128 stands for zero in the data rows.
Here is a table of points, one per row:
Array([154., 133.,  87., 118., 136., 115., 111., 163., 115., 108., 120.,
        98.,  97., 134., 139., 175.,  33., 132., 103., 127., 121., 182.,
       109., 121., 161., 125., 154.,  94., 104., 205., 109., 153.])
Array([115., 177., 107., 129., 166., 115., 135., 125., 123.,  93., 141.,
       114., 147.,  94., 111.,  95., 178., 127., 114., 111., 106., 114.,
       173., 132., 119., 121., 171., 137., 100., 148., 104.,  93.])
Array([148., 131., 130., 125., 156., 120., 137., 142., 131., 141.,  69.,
        50., 110., 145., 164., 138., 153., 143., 104., 212., 133., 112.,
       125.,  69., 212., 139., 154., 123., 106.,  88., 132.,  60.])
Array([102., 126., 136., 188., 125., 127.,  99., 119., 163., 107., 175.,
       104., 159., 117., 139., 100., 141., 117.,  69., 155., 109., 190.,
       109., 155., 121., 114., 126.,  85., 183., 109., 163., 132.])
Array([ 81., 108., 142., 169., 113., 122., 157., 149., 103., 114., 152.,
       128., 122., 136.,  94., 127., 154., 124., 155., 128., 123., 118.,
       135., 137., 139.,  98., 113., 124., 172., 177., 104.,  83.])
Array([162., 123.,  75., 185., 140., 140., 138., 108., 142., 116., 170.,
       110.,  95., 158., 109., 172., 138., 176., 141., 196.,  60., 124.,
       151., 194., 111., 128., 121.,  91., 153., 102., 145., 141.])
Array([128.,  65., 134., 170., 124., 122., 133., 201.,  87., 124., 144.,
       145.,  89., 109., 179., 130., 145., 108., 179., 112., 106.,  87.,
        72., 121., 117., 114., 128., 144., 138., 103., 112., 149.])
Array([ 95.,  88., 174., 136., 104., 151., 134., 122., 176., 101., 111.,
       174., 143., 158., 106., 102., 143., 121.,  81., 165., 106.,  78.,
        69., 172., 100., 141., 148., 125.,  84., 180., 106., 113.])
Array([143., 162., 183., 117., 121., 126., 162., 130., 155., 200., 142.,
       144., 110., 103., 102., 170., 155., 141.,  78., 154., 145., 142.,
       122., 107., 167., 104., 130., 113.,  88.,  67., 177.,  65.])
Array([ 88., 132., 108., 118., 139., 119.,  82., 140., 137., 120.,  99.,
       156., 123.,  90., 145., 192., 151., 136.,  85., 101.,  70., 147.,
       113., 154., 142., 157., 156.,  99., 116., 137., 170., 130.])
Array([163., 133., 138., 119., 182., 148., 127., 124., 109., 130., 115.,
       123., 131., 120., 136., 107.,  43., 130., 114., 111., 126., 112.,
       118.,  78., 109., 106., 110.,  88., 131., 102., 119., 121.])
Array([114., 138., 156., 112., 111., 132., 135.,  97., 112., 161., 185.,
        90., 107.,  92.,  88., 155.,  93., 124.,  94., 168., 153.,  68.,
        70., 134., 164.,  93., 178., 132., 120., 169., 114., 167.])
Array([ 93., 189.,  84., 135., 156., 121., 152., 141., 112., 145.,  67.,
       148., 143., 125., 126., 104., 166., 134., 104.,  99.,  97., 116.,
       127., 152., 112., 102., 122., 155., 130., 156., 123., 142.])
Array([144., 112., 107.,  28., 128., 123., 144., 208., 192.,  88., 110.,
       128., 158.,  79., 154., 118., 147., 163., 151., 131., 102.,  83.,
       117., 134., 118.,  98., 121., 158., 175., 103., 137., 118.])
Array([ 91.,  83., 154., 134., 207., 137., 145., 190., 124., 167., 154.,
       139.,  89., 131., 149., 129., 168., 115.,  78., 236., 203., 122.,
       221., 103.,  99., 181., 109., 115., 144., 146., 136., 135.])
Array([122., 115., 153.,  28., 112., 118.,  71., 139., 161., 102., 122.,
       113., 131., 101.,  77., 149., 147., 132., 180., 156., 122., 126.,
        93., 149., 115., 110., 116., 176., 155., 103.,  78.,  89.])
Array([128.,  84., 143., 117., 149., 133.,  78.,  69., 113., 164., 171.,
        86., 153., 122., 188., 159., 156., 216.,  81.,  88., 103., 141.,
       134., 162.,  69., 139., 117., 147., 128., 104., 106., 175.])
Array([120., 153., 145., 114., 142., 127., 209., 144., 122., 166., 128.,
        98., 158., 143., 196., 200., 146.,  79., 123., 143., 152., 116.,
        96., 167., 127., 107., 140., 118.,  93.,  69., 119.,  98.])
Array([124., 180., 109., 145.,  73., 134., 115., 177., 104., 127., 176.,
       131.,  69., 122.,  99.,  86., 131., 132., 156., 134., 121., 168.,
       128., 161., 134., 122., 136., 160., 136.,  88.,  86., 115.])
Array([ 42., 139., 175., 120., 175., 125., 145., 100., 130., 144., 123.,
       133.,  93., 153., 172.,  88., 102., 102., 163., 135., 120., 122.,
        90., 113., 156., 135., 113., 161., 103.,  89., 142.,  85.])
Array([130.,  72., 111., 157., 105., 124., 125.,  97., 137., 136.,  81.,
       144., 124.,  65., 123., 128., 146.,  67., 148., 109., 121.,  97.,
       128., 136., 149., 104., 160., 111., 146., 169., 112., 106.])
Array([148., 136.,  95., 113.,  55., 164., 171., 108., 117., 149., 117.,
       105., 128., 143., 117., 103., 150., 141.,  80., 124.,  68., 114.,
       156.,  77., 117., 167.,  90., 141., 107., 149., 158., 102.])
Array([163., 125., 164., 134., 104.,   0., 135., 130., 160., 138., 112.,
       154., 155., 164., 131., 119., 152., 115., 136., 131.,  95.,  99.,
       151., 114., 187., 131.,  97., 101., 131., 139., 115., 234.])
Array([118., 136., 160., 126.,  97., 208.,  95., 106., 132., 108., 136.,
       168., 159., 157., 137., 150., 142.,  86., 160., 132.,  99., 131.,
       224., 133., 170., 111., 135., 128.,  45.,  81., 104., 175.])
Array([144., 171., 137., 111., 168., 106., 120., 117.,  98., 175., 137.,
       108., 128.,  77.,  79., 135., 171., 157., 177., 125.,  99., 153.,
        79., 106.,  98., 147., 147., 111.,  85., 173., 130., 151.])
Array([156.,  94., 101., 151.,  90., 139., 154.,  85., 114., 127., 121.,
       140., 139., 123., 150., 107., 160., 171., 195., 127., 145., 131.,
       165.,  85., 108., 104., 113., 128.,  97., 182.,  99.,  88.])
Array([108., 181., 103., 109., 151., 120., 142.,  88.,  99., 143., 154.,
        97., 130., 163., 118., 122., 168.,  79., 118., 116., 112., 112.,
       123., 139., 128.,  94.,  29., 131., 129., 193., 150., 113.])
Array([115., 117., 104., 122., 119.,  57., 179., 118., 153., 146., 121.,
       139.,  96., 111., 128.,  98.,  91., 121., 112., 108., 150., 150.,
       157., 130., 138., 212., 112., 124., 147.,  84., 113., 133.])
Array([170.,  61., 118., 168., 120., 133., 104., 175., 129., 168., 107.,
       111., 159., 179., 138.,  92., 140., 143., 112.,  98., 131., 120.,
        85., 124.,  92.,  65.,  81., 138.,  95., 132., 143., 108.])
Array([124., 194.,  98., 148., 155., 118., 124., 174.,  77., 121.,  95.,
       187., 132., 120., 107., 120., 169., 153., 152.,  93., 142., 157.,
       103., 170., 114., 118., 138.,  95.,  64., 137., 149., 120.])
Array([156., 144., 173., 106., 151., 202., 130., 126., 184., 107., 157.,
       145., 136., 176., 145.,  99., 130.,  88., 140.,  94., 180., 155.,
       118., 164., 157., 188., 107., 140., 116., 172.,  93., 173.])
Array([ 98., 129., 155., 122.,  25.,  55., 131., 155., 122., 137., 140.,
       121., 147., 149., 128.,  96.,  36., 136., 148., 127., 114., 147.,
       131., 142., 129., 182., 104.,  83., 104., 104., 137.,  89.])
Array([158.,  99., 141., 158.,  92., 142., 162., 148., 150., 141., 147.,
       130., 168.,  94.,  89.,  96., 146., 161., 104.,  85., 150., 124.,
       125., 137., 121., 134., 114., 137., 140., 154., 116., 102.])
Array([ 86., 147., 136., 118.,  37., 154., 137., 120.,  95., 110.,  69.,
       105., 187., 166., 132., 167., 123., 119., 114., 107., 121., 111.,
       149.,  98., 108., 179., 110., 136., 175., 100., 113., 129.])
Array([105., 129., 125., 124., 117., 161., 101., 128., 150., 103., 153.,
       152., 156., 149.,  83.,  94., 148., 155., 144., 128., 114.,  95.,
       152.,  47., 186., 124., 126., 119., 116.,  75., 118., 218.])
Array([194., 221., 155., 163., 105., 126.,  92.,  93., 151., 144., 112.,
       168., 127.,  96., 148.,  61., 115.,  95., 112., 166., 123., 122.,
       139., 127.,  56., 122., 195., 150., 177., 111., 162., 120.])
Array([103.,  97.,  78., 177., 150., 139., 111.,  82., 166., 107., 122.,
        88., 154., 139., 119., 133., 138., 155., 143., 189., 106., 207.,
       107., 156., 121., 113., 177.,  86., 157., 105., 157., 149.])
Array([134., 158., 165., 110.,  85., 141., 167., 116., 128., 164., 149.,
       107., 116.,  79., 179., 168., 112., 143.,  88., 146., 172., 178.,
        94.,  65., 132.,  79., 146., 137., 112., 136.,  90., 174.])
Array([ 72., 116.,  80., 115., 155., 149., 116.,  97., 127., 178.,  91.,
       142., 109., 142., 137.,  50., 115., 107., 104., 103., 102., 150.,
       115., 110., 177., 101., 106., 109., 152., 145.,  80., 116.])
Array([133., 126., 216., 133., 136.,  70., 127., 136., 153., 133., 110.,
       125., 183., 214.,  89., 136., 139., 117., 179., 100., 136., 124.,
       207., 133., 140.,  93., 169., 112., 134., 103., 123., 183.])
Array([ 67., 114.,  98., 125.,  68., 129.,  57., 167., 106., 169.,  75.,
       123., 140.,  87., 134., 109., 113., 119., 146., 200., 240., 106.,
       189., 126., 118., 130.,  92., 105.,  98., 129., 180., 167.])
Array([102., 124., 174., 126., 183., 148., 137., 108., 131., 111.,  84.,
       180., 107.,  85., 112., 142.,  35., 156., 113., 131.,  95., 110.,
       124., 126.,  96., 110.,  72., 100., 121., 103., 120., 133.])
Array([126., 108., 110., 107., 129., 120.,  82., 112., 151., 183., 158.,
        83.,  56., 122., 188., 122., 110., 164., 108.,  51., 112.,  95.,
       168., 197., 159., 141., 196., 169., 111., 139., 181., 144.])
Array([121., 166., 122., 142., 160., 110.,  46., 131., 120., 147., 134.,
        97., 113., 140., 115., 155., 167.,  90., 144.,  79., 132., 140.,
       125.,  97., 119., 136., 144.,  99., 190., 135., 100.,  76.])
Array([112., 148., 150., 118., 175., 142., 154., 153., 130., 132., 138.,
        95., 130., 126., 146., 100.,  58., 114., 156., 138.,  83., 133.,
       153.,  93.,  99.,  73., 121., 107., 114., 172., 124., 119.])
Array([107., 100., 116., 132., 101., 205., 164., 153., 122., 180., 103.,
       152.,  91., 193.,  79., 142., 157., 128., 153., 111.,  96., 128.,
       102.,  67., 101., 201., 175., 127., 144., 115., 119., 180.])
Array([106., 157., 181., 146., 138., 115., 117., 132., 118.,  55.,  75.,
        74.,  45., 118., 107., 164., 156., 140.,  90.,  84., 139., 182.,
       145., 127.,  85., 112., 112., 147., 149., 128., 164., 161.])
Array([156., 142.,  99.,  85., 132., 134., 113., 166., 255., 122., 133.,
       148., 130., 161., 112., 134., 126., 147., 154., 121., 171., 156.,
       106., 129., 116., 109.,  93., 189., 121., 139., 105., 117.])
Array([113., 126., 149., 101., 121., 119.,  31., 101.,  89., 116., 193.,
       118., 117., 151., 144., 171., 114., 185., 116., 109., 120., 117.,
       121., 114., 142., 137., 125., 120., 104., 173., 159., 102.])
Array([181., 196., 112., 190., 108., 139.,  95., 105., 120., 102., 130.,
       136.,  76., 166., 147., 107., 110., 136., 170., 181., 139.,  86.,
       100., 166.,  81., 126., 121., 130., 178.,  95., 163., 132.])
Array([149., 187.,  88., 174., 124., 118., 101., 171.,  99.,  76., 159.,
       120., 137.,  96., 193., 122., 155.,  91., 105., 142., 103., 130.,
       125., 130., 112., 142., 122., 126., 120., 113.,  43., 145.])
Array([109., 151., 107., 120., 127., 125., 159.,  99., 111., 138., 102.,
       148., 144., 181., 151., 179.,  59., 205., 111., 131., 179., 119.,
       142., 155., 128.,  91., 202., 140., 150., 188.,  76., 115.])
These points spread out most along one direction. Take the direction at right angles to it along which they spread out most. Go by this last direction. How many in every 100 of the points above lie lower along it than each point below? Round to a whole number. More than half of the points above lie lower than the first one.
Array([147., 121., 128., 121., 192., 100., 148.,  89., 109., 101., 121.,
       153., 116., 100., 140., 128., 122., 176., 142., 131., 163., 104.,
       159.,  99., 148., 184., 107., 104., 126.,  83.,  92.,  76.]) 77
Array([148., 124., 152., 134., 109., 168., 123., 144., 166.,  87., 121.,
       165., 157., 129., 134., 138., 142., 124., 128., 125., 135., 121.,
        94., 122., 149., 217., 117., 109., 117., 185., 114., 109.]) 48
Array([133., 152.,  81., 113., 130., 139., 164., 102., 111., 153., 146.,
       166., 104., 128., 104., 173., 126., 136.,  88., 107., 205., 104.,
       108., 138., 177.,  77.,  91.,  82., 150.,  58., 117., 130.]) 81
Array([180.,  69., 115., 144., 113., 121.,  91., 107., 157., 140., 137.,
       181., 122., 127., 122., 178., 142.,  49., 124.,  91., 129., 125.,
       131.,  92., 101., 108., 127., 130., 137., 138., 108.,  84.]) 35
Array([124., 113.,  70., 125., 159., 133., 132., 134., 140., 126., 153.,
        95., 164., 123.,  89., 139.,  29.,  56., 131., 108., 126., 119.,
       153., 114.,  90., 162., 130., 146.,  79.,  88., 154., 120.]) 69
Array([126.,  85., 107., 167., 112., 125., 147., 118., 120.,  33., 115.,
       112., 115., 107.,  98., 115., 131., 114.,  99., 109., 143.,  96.,
       108., 112., 147.,  88., 126., 208., 112., 115., 140., 141.]) 33
Array([208., 136., 183., 119., 151., 230., 133., 146., 135., 119.,  84.,
        90., 174., 139., 121., 107., 130., 125., 159.,  91., 148., 101.,
       136., 166., 217., 169., 112.,  88., 160., 155., 161., 173.]) 48
Array([190.,  97., 140., 133., 152., 125., 103., 163.,  54., 160., 121.,
       203., 175., 114., 113., 146.,  92., 122., 136., 204.,  99., 197.,
       130., 157., 185., 131., 108., 255., 195., 133., 153., 120.]) 58
Array([157.,  79., 144., 158., 100., 129., 169., 104., 142., 100.,  93.,
       135.,  53., 115., 130., 137., 144., 115., 164., 113., 118., 152.,
       152., 142., 124., 108., 100., 140.,  86., 168., 123., 110.]) 58
Array([132., 111., 102., 129., 168.,  57., 137.,  83., 102., 137., 101.,
        99., 154., 150.,  82., 121., 119., 108., 120., 153., 188., 100.,
        96., 128.,  98., 209., 125., 163.,  78., 100., 124., 142.]) 71
Array([ 97., 164., 101., 113., 149., 114., 170., 155., 126., 107., 200.,
       151., 140., 139., 153., 165., 106., 135., 130.,  92., 126.,  93.,
       135.,  78., 116., 123., 154., 135., 154., 191., 202., 128.]) 69
Array([177.,  77., 103.,   0., 107., 121., 137., 110.,  51.,  81., 138.,
       163., 103., 155., 137.,  78., 159.,  85., 123., 175., 122., 176.,
       125., 163.,  88., 105., 156., 101., 164., 113., 160., 138.]) 27
Array([ 99., 111., 130., 122., 122., 159., 165., 120., 114., 167., 129.,
        83., 141.,  57.,  85., 123., 100., 108., 155., 111., 113., 106.,
       164., 169.,  98., 140., 103., 107., 145., 128.,  98., 131.]) 63
Array([147.,  78., 146., 154., 133., 119., 133., 176.,  72.,  78., 164.,
       131., 143., 134.,  93.,  74., 138., 136., 105.,  86., 152., 148.,
       118., 133., 130., 105., 179., 131., 127.,  95., 134.,  84.]) 27
Array([ 89., 113., 110., 162., 133., 128., 134.,  43., 141., 101., 163.,
       127., 172.,  94., 196., 136., 153., 151., 191., 128., 141., 190.,
        88., 127., 132., 139., 148., 121., 161., 112., 216., 153.]) 44
